-72  -75  -1  91  -11  88  82  -8  -13  89  85 : sazu
-72  88  -28  -71  63  -66  11  -85  76  22  49 : tad
62  100  63  68  8  86  88  -71  -16  62  78 : Kekab
common sazu Kekab:  -> 88
common Kekab sazu:  -> 88
which: 62  100  63  68  8  86  88  -71  -16  62  78 -> Kekab
which: -72  -75  -1  91  -11  88  82  -8  -13  89  85 -> sazu
len: 62  100  63  68  8 -> 5

50  83  24  86  -39  12  vidas
-11  -9  11  7  34  -48  karig
-16  -7  36  -15  21  -76  Kikon
12  83  24  86  -39  -2  Per
43  69  30  55  -23  -50  Vitak
14  52  25  4  -8  35  Meb
len: 43  69  30  55 -> 4
which: 12  83  24  86  -39  -2 -> Per
len: -11  -9  11  7 -> 4

-33  -108  -37  -24  7  6  -2  47  5  -75  40  -4  -47  -12  -85  -39  -1  -12  33  59  66  -14  -1  37  -4  0  -58  57  41  3  35  -40  -18  5  52  -5  -36  -19  31  -18  -13  28  -3  68  -32  Tizok
-33  -108  -37  -24  7  6  -2  47  5  -75  40  -4  -47  -12  -85  -4  -1  -12  33  59  66  -14  -1  10  30  -22  -31  57  42  -32  -18  23  -23  8  -27  97  2  -18  -6  -14  60  20  20  22  -42  bolak
-33  -108  -37  -24  7  6  -2  47  5  -75  40  -4  -47  -12  -85  -39  -1  -12  33  59  66  -14  -1  10  2  10  -38  28  2  33  60  -50  0  -17  6  -52  -83  -78  92  17  -39  -1  -90  -2  -5  Lesi
which: -33  -108  -37  -24  7  6  -2  47  5  -75  40  -4  -47  -12  -85  -39  -1  -12  33  59  66  -14  -1  37  -4  0  -58  57  41  3  35  -40  -18  5  52  -5  -36  -19  31  -18  -13  28  -3  68  -32 -> Tizok
len: -33  -108  -37  -24  7  6  -2  47  5  -75  40  -4  -47  -12  -85  -39  -1  -12  33  59  66  -14  -1  37  -4  0  -58  57  41  3  35  -40  -18  5  52  -5  -36  -19  31  -18  -13 -> 41
len: -33  -108  -37  -24  7  6  -2  47  5  -75  40  -4  -47  -12  -85  -4  -1  -12  33  59  66  -14  -1  10  30  -22  -31  57  42  -32  -18  23  -23  8  -27  97  2  -18  -6  -14  60  20  20  22  -42 -> 45

-39  58  9  -4  -6 : meziv
-72  -66  -39  45  64 : Belu
-1  -87  58  -73  -56 : Naf
-17  -65  -34  -9  -81 : fug
28  57  86  26  70 : tuza
41  57  -66  -66  -38 : pok
common pok Belu:  -> -66
len: -1  -87  58  -73 -> 4
common Belu pok:  -> -66
common Belu meziv:  -> -39
common Naf meziv:  -> 58

2  -102  21  16 : pel
13  -98  12  21 : gefav
32  -116  -78  34 : Ber
0  -30  -57  -83 : kal
69  -89  -71  -24 : Roz
32  -116  -60  34 : Rupod
69  57  -46  -48 : luvev
2  -91  -69  -26 : dip
42  -89  -71  -24 : Roguk
-116  -67  7  48 : dunuk
2  -74  1  38 : Lapuv
len: 69  -89  -71 -> 3
len: 2  -74 -> 2
common pel dip:  -> 2
common Rupod dunuk:  -> -116

-61  -38  -68  -3  4  -103 : mamub
-74  -30  -68  -41  55  -58 : Piza
-73  -26  -57  -50  66  1 : pap
-63  -34  -58  -23  41  -57 : Garo
39  -14  35  59  15  66 : zuvim
-7  65  -21  47  -41  -20 : sop
29  48  -12  1  -68  47 : zuri
0  -3  -21  -17  -54  -67 : Fopo
-31  -20  -39  32  13  -44 : nogot
common sop Piza:  -> -41
common zuvim pap:  -> 66
common sop zuri:  -> 47
common nogot sop:  -> -20

43  -20  25  78  3  -18  6  -17  -9  -15  56  -50  -40  0  7  19  -52  -97  71  -32  37  -41 = Peb
29  26  24  -6  -6  -8  8  -58  -27  3  -57  25  -4  1  34  -66  65  72  -40  18  -50  76 = Vot
66  93  -30  -41  -98  -26  -41  -18  -16  10  -46  71  34  6  -24  107  4  10  -31  -50  -20  55 = Ded
27  -62  43  44  52  -20  17  -14  20  8  26  -14  -19  48  -61  -13  -21  -35  -29  23  -38  -55 = Basov
len: 27  -62  43  44  52  -20  17  -14  20  8  26  -14  -19  48  -61  -13  -21  -35  -29  23  -38  -55 -> 22
which: 43  -20  25  78  3  -18  6  -17  -9  -15  56  -50  -40  0  7  19  -52  -97  71  -32  37  -41 -> Peb
len: 27  -62  43  44  52  -20  17  -14  20  8  26  -14  -19  48  -61 -> 15

-7  3  5  36  -106  -16  -1  -2  -3  -11  -5  0  2  -31  52  3  -18  -6  76  5  -23  -19  3  -5  17  15  -10  -3  -2  -12  0  7  2  0  -9  35  -12  1  3  -1  -8  -31  1  -9  -1  -12  -6  -11  5  16  7  5  -13  22  1  33  3 -> kat
-6  3  5  8  -85  -17  0  -1  -2  82  -6  -1  0  -25  27  5  -18  -6  65  4  -37  -22  3  -10  25  18  -10  -3  -3  -10  0  -1  -1  0  -14  8  -12  1  3  -2  -5  -30  -1  -8  11  -13  -6  -11  2  35  3  6  -13  28  1  37  4 -> Senen
8  -4  0  -30  66  2  5  3  6  -67  3  -3  -2  39  -46  -13  23  7  -38  -4  12  24  0  9  12  -17  3  0  1  24  -5  2  3  -1  8  -14  18  0  -1  4  6  36  2  10  -21  9  2  51  -2  -7  -3  -8  10  -25  -9  -62  -1 -> kega
len: -7  3  5  36  -106  -16  -1  -2  -3  -11  -5  0  2  -31  52  3  -18  -6  76  5  -23  -19  3  -5  17  15  -10  -3  -2  -12  0  7  2  0  -9  35  -12  1  3 -> 39
which: -6  3  5  8  -85  -17  0  -1  -2  82  -6  -1  0  -25  27  5  -18  -6  65  4  -37  -22  3  -10  25  18  -10  -3  -3  -10  0  -1  -1  0  -14  8  -12  1  3  -2  -5  -30  -1  -8  11  -13  -6  -11  2  35  3  6  -13  28  1  37  4 -> Senen
len: -6  3  5  8  -85  -17  0  -1  -2  82  -6  -1  0  -25  27  5  -18  -6  65  4  -37  -22  3  -10  25  18  -10  -3  -3  -10  0  -1  -1  0  -14  8  -12  1  3  -2  -5  -30  -1  -8  11  -13  -6  -11  2  35  3  6  -13  28  1  37  4 -> 57
len: -7  3  5  36  -106  -16  -1  -2  -3 -> 9
which: 8  -4  0  -30  66  2  5  3  6  -67  3  -3  -2  39  -46  -13  23  7  -38  -4  12  24  0  9  12  -17  3  0  1  24  -5  2  3  -1  8  -14  18  0  -1  4  6  36  2  10  -21  9  2  51  -2  -7  -3  -8  10  -25  -9  -62  -1 -> kega

4  -19  -42  33  30  -24  31  tiku
-6  26  26  -16  -13  -23  12  difum
-23  -1  -21  44  41  -25  -13  Vin
-3  23  38  -34  -19  23  14  Pogaf
30  -3  -4  1  -1  3  -1  vup
20  -68  -71  36  27  64  -27  kebu
-56  -113  -55  95  98  -52  -25  Felub
-4  -2  -6  8  -5  -2  1  dusi
-34  -9  -61  52  -79  -34  32  vel
-4  -10  2  12  7  -7  22  zadu
0  2  23  -15  30  14  -12  Sok
common vup Vin:  -> -1
common Sok vup:  -> 30
len: 20 -> 1
which: -23  -1  -21  44  41  -25  -13 -> Vin
len: -4  -10  2 -> 3
len: 20  -68  -71  36  27  64  -27 -> 7

-30  54  -70  46  47  -68  45  -52  75  17 = geri
-60  88  -96  70  -1  -94  80  -69  109  38 = Dapa
-62  89  -94  68  -84  -95  79  -74  113  35 = gadep
-5  13  -10  12  -16  -27  9  -27  30  4 = ler
-46  79  -78  61  -74  -84  68  -70  99  22 = pag
-47  82  -75  63  -77  -84  68  -74  102  24 = Tuvo
-45  80  -61  57  -76  -81  64  -78  99  21 = bitip
4  11  26  -12  -9  1  -6  -25  -6  -15 = taki
-16  40  -38  29  -39  -5  26  -48  46  9 = vila
-21  42  -36  34  -48  -57  33  -52  61  10 = nuku
4  -7  -8  -1  5  3  -10  4  -1  -8 = dubu
-8  28  -6  23  -26  -40  17  -39  42  4 = mazog
len: -30  54  -70  46  47  -68  45  -52  75 -> 9
common geri vila:  -> 46
len: -8  28  -6 -> 3
len: -30  54 -> 2
which: -45  80  -61  57  -76  -81  64  -78  99  21 -> bitip
common dubu Dapa:  -> -1

